128 stands for zero in the data rows.
Two rows play each game, the first against the second. How much does the first row win by? 15 is about a draw, 30 a big win and 0 a big loss. Wins can go round in a circle: one row can beat a second, the second a third and the third the first. Each row has two weighted sums of its numbers, A and B, taken from their middle values. A row wins by its A times the other's B, less its B times the other's A.
[142 104 121 123 124 144 143 106 157 110 166 109 119 137]
[135 146 119 123 116 157 140 124 158 113 157  91 138 131] ~ 21
[129 112 149 137  96 134 109  95 170  93 141  98 113 140]
[127 115 120 163 157 119 116 117 113 175  99 123 152 129] ~ 24
[117 145 156 103 129 135 153 145 159 106 132 119 139 161]
[159 143 144  92 121 155  85  85 110 110 152 104  90 179] ~ 15
[114 130 136 127 144  99  95 100 129 152  94 161 148 105]
[107 154  99 132 125 110 146 122 145 120  97 110 150  59] ~ 13
[127 130 125 140 159 122 108 116 122 176 107 137 127 120]
[135 107 117  99 146 139 133 116  91 141 153 128 137 113] ~ 21
[134 140 112 111 138 129 138 109 153 119 169 140 132 137]
[102 149 140 124 110 129 150 150 140 114 132 147 137 132] ~ 17
[133  92 148 126 117 148 103  85 129  61 134  93  80 129]
[109 105 154 114 140 118 105 127  85 175 108 124 136 129] ~ 11
[ 99 136 121 167 128 147 142 139 138 140 133 136 114 154]
[132  56 179  96 141 149 122 113 100  85 169 121  77 137] ~ 6
[127 126 191 117 150 147  71 101  72 115 122 124  84 134]
[118 135 123 139 110 147 139 105 150 112 140  88 129  96] ~ 12
[120 124 125 163 129 127 150 122 106 134 135 143 129 149]
[153  72 141 111 152 136  96 123 135  96 151 171  60 134] ~ 4
[126 124  93  96 110 116 132 136 130 112 176 144 141 141]
[147 119 103 125 118 134 153 117 101 141 162 109 136 104] ~ 15
[118 120 126 159 113 100 144 146 169 118  76 116 123 105]
[136 143  91 159 115 121 143 163 161 106 107 110 123  99] ~ 19
[133 126 138 159 130 125  90 143 125 143  79 159 109 118]
[154 112 170 114 142 140 154 142 137 175 130 128 159 132] ~ 22
[165 133 153 137 135 160 100  95  81 122 116 111 124 152]
[120 118 131 115 134 148 154 110  91  78 155 140 115 130] ~ 20
[159 112  98 109 114 147 134  80 154 112 197 122 145 162]
[108 113 120 127 109 122 118  93 164  97 124 121 140  87] ~ 13
[128 146 126 172 134 119  97 168 106 154  73 157 108 120]
[140  99 150 109 146 174 149  69 118 101 143 141 161 171] ~ 16
[140 121 112 142 104 113 156 146 124 126  83 106 131  93]
[121 166 166 123 116 139 111 140 134 122 129  84 128 137] ~ 10
[131 113 105 127 158  93 119 145 142 172 109 188 142 110]
[127 114 113 133 123 134 138 125 171 108 114  99 140 110] ~ 14
[167 110 137 114 131 185 123  96  80 103 165  97  99 133]
[116 133  95 125 145 109 141 122 120 109 143 143 131 138] ~ 15
[133 106 117 138 127 120 160 148 141 163 172 143 122 181]
[173  87 151  94 133 159 115 108  83 134 145  92  96 160] ~ 26
[129 154 125 111 112 156 148 131 130 101 166  93 114  87]
[128  93 144 139 134 139 128 130 127 144 155 122 115 137] ~ 3
[138 126 137 148 130 146 136 167 118 127 126 140 110 151]
[103 154 125  90 138 119 157  96 142 113 131 132 140 121] ~ 16
[120 124 115 130 128 129 128  73 132 134 130 141 172 102]
[144 120 110 140 106 145 144 148 171 104 143  89 143  79] ~ 12
[128 152 117 124  96 138 154 143 136 109 121  91 127  89]
[120 161 116 144 121 115 167 147 100  81 149 136 140 113] ~ 17
[145 149 124 110 102 165 128 132 136 102 164  97 130 113]
[142 123 178 126 120 141 111 102 105 100 170  82 109 131] ~ 15
[135 115 103 125 103 131 127 114 162 110 132  86 146  99]
[140  90 154 135 111 117 115 107  95  69 145 128  60 153] ~ 18
[127  97 157  98 130 149 153 113 137 123 160 130 142 154]
[150 126 142 156 117 156 115 141 125 137  94 127 126 144] ~ 12
[139 110 141 133 163 123  95 167 132 136 121 165  82 129]
[146 120 116 120 137 120 115 162 143 128 145 157 103 127] ~ 15
[ 99 121 134 134 121 126 118  80 130 125 117 136 144 148]
[152 132 103 127 103 143 103 107  82  87 172 117  80 165] ~ 18
[132 129 119 147 119 116 149 152 127 121  96 106 143 110]
[123 146 116 121 121 116 123 122 159 125 132 141 138 124] ~ 14
[127 143 136 129 153 112 123 158 130 155 122 170 102 131]
[123 129 102 155 136 132 153 131  93 117 135 122 141 126] ~ 14
[130 137  82 122 136 110 123 125 133 138  97 101 140  81]
[169 146 108 125 107 104  83  97  99  99 122 128  81 169] ~ 22
[128 126 127  92 135 169 132 117 148 103 174 136 109 151]
[169 118 148  79 139 165 117  90  91 147 140  96 127 139] ~ 15
[132 119 121 138 147 102 109 133 107 181 111 149 149 128]
[119 128 109 162 142 117 145 148 120 154  93 118 118 135] ~ 9
[125 124 133 182 108 141 157 112 117 116 135 126 126 163]
[100 128 142 112 145 106 109 105 158 142 118 133 153 121] ~ 12
[127 114 141 154 125 138 173 102  97 154 165 138 148 168]
[136  98 125 138 124 137 152 143 133 125 115 130 155 127] ~ 11
[ 95 166 143 142 122 124 163 113 101 118 147 135 144 172]
[120  85 144  63 151 132 139 156 165 128 153 173 122 150] ~ 15
[112 133  95 157 123 113 139 157 147 110 143 106 145  86]
[132  97 128 118 109 134 185 153 164 105 109 110 126 125] ~ 12
[134 119 134 140 122 150 160 142 116  87 136 115 136 123]
[105 161 123 109 128 106  96  74 107 121 137 148 167 148] ~ 15
[127  89 130  73 154 129 157 142 161 128 110 184 154 139]
[114 136 116 130 128 110 108 101  95 133 147 154 154 182] ~ 18
[112 158  98 176 103 118 138 156 148 112 101 104 123  83]
[161 140 166 107 105 179 116  81  82 101 170 106  84 164] ~ 14
[114 162  97 154 135 112 145 132 121 142 134 144 137 132]
[ 61 190 100 155 117  89 127 107 108 126 133 150 147 137] ~ 10
[159 108  97 157 140 120 125 151 121 134 108 104 118 110]
[102 146 132 100 127 119 137 110 129 124 157 142 108 138] ~ 13
[109 149  96 150 147  92 114 133 127 145  85 146 137  93]
[106 129 126 161 106 135 153 145 100 135 129 146 131 111] ~ 19
[163 110 132 106 138 123 106 123 127 159 118 150 128 144]
[ 96 123 127 177 141 133 153 141  93 148 120 126 130 156] ~ 11
[ 93 149 104 152 114  95 113 154 115 140 130 134 130  98]
[123 132 136 140 145 115 127  83 110  97 151 158 122 168] ~ 14
[152 106 143 129 132 165 151  86 134 109 112 141 164 139]
[149 107 144 139 134 121 116 132 141 174 139 149 122 139] ~ 10
[136 141 143 112 145 168 122 108  86 141 145 117 100 157]
[111 146 139 102 118 143 152 124 147 125 128 121 142 111] ~ 23
[ 92 162 148 159 124 141 143 120 137 140 127 139 130 153]
[156 135 119 167 102 139 121 171 114 148 116 131 119 114] ~ 15
[106 115 108 128 123 126 143 133 125 135 128 168 122 137]
[118 125 120  61 124 157 105 108 132 118 167 161 140 105] ~ 5
[117 135 110 122 125  87 139 112 106 127 168 125 143 125]
[ 98 155 132 124 103 121 159 110 148 112 140 129 125 140] ~ 15
[112 125 130 113 121 120 124 140 149 164 123 141 125 137]
[122 139 150 142 142 158 137 145 125 151 121 151 120 139] ~ 17
[139 115 135 129  94 132 180 164 150 118 106 116 128 128]
[105 137 131 140 111 137 131 120 174 102 138 109 125 121] ~ 14
[126 131 104 133 115 127 114 139 111 112 139 107 127 132]
[146  87 137 117 141 131 115 124 128 131 124 132 132 130] ~ 15
[129 124 114 181 121 121 142 152 124 151 106 132 124 132]
[122  90 135 113 129 140 122  91 103 164 105 102 144 110] ~ 20
[126 133 104 154 158  97 122 137 118 152 101 134 132  83]
[127 161 136 123 128 151 137 137 112 133 130 122 112 131] ~ 17
[132 128 102 114 106 144 146 116 163 100 138 115 118 101]
[102 158  97 161 138 102 122 129 138 135  89 117 130  94] ~ 16
[137 128 100 164 150 124 122 158 127 152  95 131 119 106]
[126 166 121 147 147 110  98 154 135 163 119 143 108 145] ~ 18
[125 106 112 181 127 117 156 155 115 141  93 140 125 131]
[118 124  96 146 124 109 130 146 130 154  90 132 123  98] ~ 10
[109 135 136 117 128 130 128  61 105 121 128 157 170 127]
[139  90 102 122 127 134 128 121 137 137 123 105 134 120] ~ 16
[118 142 112 149 112 100 177 158 118 133 120 112 149  82]
[123 125 169 116 122 135  87  76 129  87 150 117  97 121] ~ 14
[ 91 149 160 128 120 117  90 122 120 118 142  90 108  83]
[150 134 104 105 105 171 118 131 122 103 146  98  93 125] ~ 14
[140 157  83 149  92 100 128 160 157  97  96 105 103  69]
[125 121 118 170 135 117 120 156 100 151  87 126 116 137] ~ 29
[107 103 158 130 120 193 143  42 138 120 157 131 186 158]
[112 129 105 137 129 110 124 147 139 155  82 126 129 106] ~ 13
[133 136 116 148 101 122 131 141 175 108 119  87 112 123]
[143 100  90 163 118 114 113 170 108 102 123 111  91 107] ~ 15
[135 135 154 119 134 114 121 119  75 116 146 179 103 150]
[159 115 149 105 144 132 154 160 131 155 103 134 144 134] ~ 11
[138 141 124  70 135 149 142 124 130 118 161 139 118 149]
[134  88 123 128 117 124 149 144 158 119  95 103 139 124] ~ 19
[123 106 142 176 141 122 126 147 114 155 141 138 121 159]
[ 93 149 140  63 133 124 121 110 116 126 166 148 158 162] ~ 25
[108 142 145 116 141 103 100 113 113 167 106 142 153 142]
[ 88 157 116 121 143 106 128  60 111 118 162 145 162 137] ~ 17
[126 110 122 123 136 129 163 126 141 115 129 128 132 101]
[134 140 134 128 103 139 122 131 142 105 112 113 125 103] ~ 15
[152 130 141  81 144 115 165 165 127 103 116 157 130 131]
[125 123  95 163 155 115 104 140 146 145 110 129 118  88] ~ 15
[126 146 147 124 133 127 116 125  92 141 143 102 122 114]
[119 126 120 126 145 108 130 138 130 173 114 135 132 126] ~ 10
[127 135 116 130  97 133 150 136 166  97 109  92 112 107]
[127 115 135 129 129 124 119 116 101 183 131 134 145 147] ~ 20
[ 99 117 142 165 143 137 146 129 118 130 120 132 123 119]
[116 148 139 107 109 142 103  93  89 117 155 119 131 168] ~ 14
[139 122 149 121 121 129 151 140  99  96 136 135 122 160]
[ 85 151 109 170 141 128 142 137 113 141 124 136 149 102] ~ 16
